(in the rows, 128 means zero)
Each path below is one point turned by a fixed rotation once a step. After each direction that follows a path, write how fast that rotation turns it, in degrees each step (0 if it stays still).
Each turn is a multiple of 5 degrees from 10 to 175, or 0.
Each row of a path follows its step; steps can be skipped.

step 0: [128 135 128 130 141 131 136 120 135 117 126 120 128 137 125 120 127 131
 125 139 126 121 125 121 117 122 130 122 126 129 131 130 131 130 131 130
 119 118 132 129 119 136 125 127 126 138 114 119 123 132 126 128 129 138
 113 138]
step 1: [124 128 136 125 136 128 129 129 130 125 130 119 125 133 120 123 131 122
 122 121 117 124 121 125 119 124 122 117 140 121 109 131 121 136 130 129
 124 122 133 136 133 123 116 127 146 125 124 130 131 129 133 132 127 129
 124 133]
step 2: [123 140 125 122 118 115 124 130 143 118 128 111 136 123 126 123 133 126
 130 119 125 130 128 130 117 129 126 134 122 131 122 129 126 131 140 132
 120 132 131 132 138 121 129 121 136 134 137 129 126 125 135 124 135 125
 122 125]
step 3: [129 130 125 126 129 121 122 129 145 113 132 129 137 128 126 127 122 132
 117 124 116 125 136 134 126 134 132 135 126 132 126 118 132 118 128 137
 127 125 122 127 125 128 125 127 133 125 135 113 122 129 115 134 125 133
 124 142]
step 4: [144 137 135 128 132 124 125 130 125 122 136 139 127 131 124 130 123 128
 131 121 125 121 139 130 142 136 126 123 131 134 120 128 108 126 134 132
 122 121 128 134 140 129 122 128 134 126 127 121 125 131 122 140 135 129
 126 126]
step 5: [134 134 145 137 133 131 127 125 140 121 127 133 128 122 119 125 125 129
 134 133 130 135 132 121 134 136 130 137 122 131 121 141 134 133 146 121
 125 120 135 126 133 130 135 125 124 134 133 129 129 131 134 136 132 131
 119 126]
step 6: [134 129 133 127 129 137 128 119 136 122 131 127 127 119 133 125 123 128
 124 129 127 123 120 126 124 134 133 126 131 118 116 135 134 137 140 135
 133 117 131 121 115 120 135 132 133 118 130 135 121 133 109 133 129 126
 126 135]
step 7: [131 141 124 123 123 127 126 120 122 123 124 128 136 128 131 120 127 138
 123 135 129 119 129 132 129 114 124 115 130 139 125 138 126 134 137 136
 120 125 130 121 135 124 134 134 145 126 127 136 125 131 119 129 131 134
 128 119]
step 8: [115 145 132 129 132 123 129 123 135 111 127 135 137 124 117 123 119 130
 124 135 125 132 120 130 133 118 115 122 128 126 124 129 138 123 132 124
 130 136 133 129 129 133 133 120 137 132 121 126 135 133 130 132 127 127
 135 133]
step 9: [125 142 125 117 139 138 127 126 132 117 128 141 126 119 138 126 129 121
 126 120 127 133 128 127 124 135 125 125 132 119 115 126 128 120 128 133
 127 138 136 133 132 124 128 133 135 120 125 118 122 133 126 121 137 118
 125 127]
step 10: [130 134 119 139 129 130 116 122 129 130 126 137 131 132 136 117 138 138
 134 125 125 127 146 130 123 126 121 135 117 125 115 135 131 121 132 127
 118 124 126 133 137 122 131 130 131 126 133 122 132 138 127 120 134 133
 125 131]
step 11: [126 138 129 132 134 124 119 121 128 122 132 125 125 129 131 122 118 124
 126 132 128 120 135 127 124 132 123 125 125 117 126 132 125 118 127 122
 130 108 124 131 122 136 136 119 124 138 130 127 130 134 123 129 143 134
 135 143]
Directions:
[127 128 126 127 128 125 124 132 126 128 130 128 127 127 126 128 129 129
 126 125 127 129 127 127 126 128 129 130 126 125 125 128 126 125 126 128
 127 125 128 129 129 126 128 126 126 131 128 127 127 125 129 129 128 131
 126 128]
40
[129 130 128 129 131 126 128 126 128 132 125 129 128 131 128 128 128 129
 130 129 126 126 129 127 128 127 128 126 127 129 127 129 126 126 126 128
 130 128 127 130 127 125 124 128 130 128 129 128 132 128 124 129 126 131
 127 124]
115
